[[ 2.00 -0.10  0.58 -0.68 -0.57]
 [-7.42 -0.89 -1.74  3.42  6.59]
 [ 7.02  1.17  1.60 -3.42 -7.21]]
->
[[-7.42 -0.89 -1.74]
 [ 7.02  1.17  1.60]]

[[ 0.02 -6.17  0.79 -3.96  4.40]
 [ 6.06 -5.57 -0.90  1.60 -2.28]
 [ 5.27 -2.08  0.92 -6.51 -2.82]
 [-1.84  6.07  6.34 -5.19  5.17]]
->
[[ 6.06 -5.57 -0.90]
 [ 5.27 -2.08  0.92]]

[[ 1.46  3.57  4.73 -4.75  1.68]
 [ 3.77  5.04  4.99 -5.05  4.12]
 [-5.70 -1.78  2.11 -1.07 -4.12]
 [-7.37 -1.49  0.55 -3.23 -4.30]]
->
[[ 3.77  5.04  4.99]
 [-5.70 -1.78  2.11]]

[[ 8.12  8.47  1.12]
 [ 4.95  5.21  1.48]
 [-1.55 -1.73 -2.09]]
->
[[ 4.95  5.21  1.48]
 [-1.55 -1.73 -2.09]]

[[ 2.98  6.11  0.77 -2.80  6.21]
 [-6.38 -3.06  0.64  6.12 -3.07]
 [-6.51 -2.83  0.75  6.24 -2.82]
 [ 3.05  6.09  0.74 -2.86  6.19]
 [ 1.30  2.88 -0.31 -0.99  2.58]]
->
[[-6.38 -3.06  0.64]
 [-6.51 -2.83  0.75]]

[[ 5.14 -4.63  5.71 -5.24 -4.94]
 [ 4.11 -3.77  4.70 -4.29 -3.86]
 [-5.56  4.97 -6.12  5.63  5.38]
 [ 4.75 -4.30  5.21 -4.82 -4.66]
 [-4.86  4.52 -5.50  5.10  4.75]]
->
[[ 4.11 -3.77  4.70]
 [-5.56  4.97 -6.12]]

[[ 3.26  0.54 -3.02 -0.83  0.28]
 [-6.01 -5.63  0.10  1.54  4.67]
 [ 3.30  3.07 -5.56  4.92  4.14]
 [-0.86 -5.75  5.54 -3.75 -2.96]]
->
[[-6.01 -5.63  0.10]
 [ 3.30  3.07 -5.56]]

[[ 6.19 -2.52  2.28]
 [ 7.84  0.48  7.74]
 [ 2.54  1.98  2.45]
 [ 6.65  1.94 -2.87]
 [ 5.74 -0.11  4.34]]
->
[[7.84 0.48 7.74]
 [2.54 1.98 2.45]]
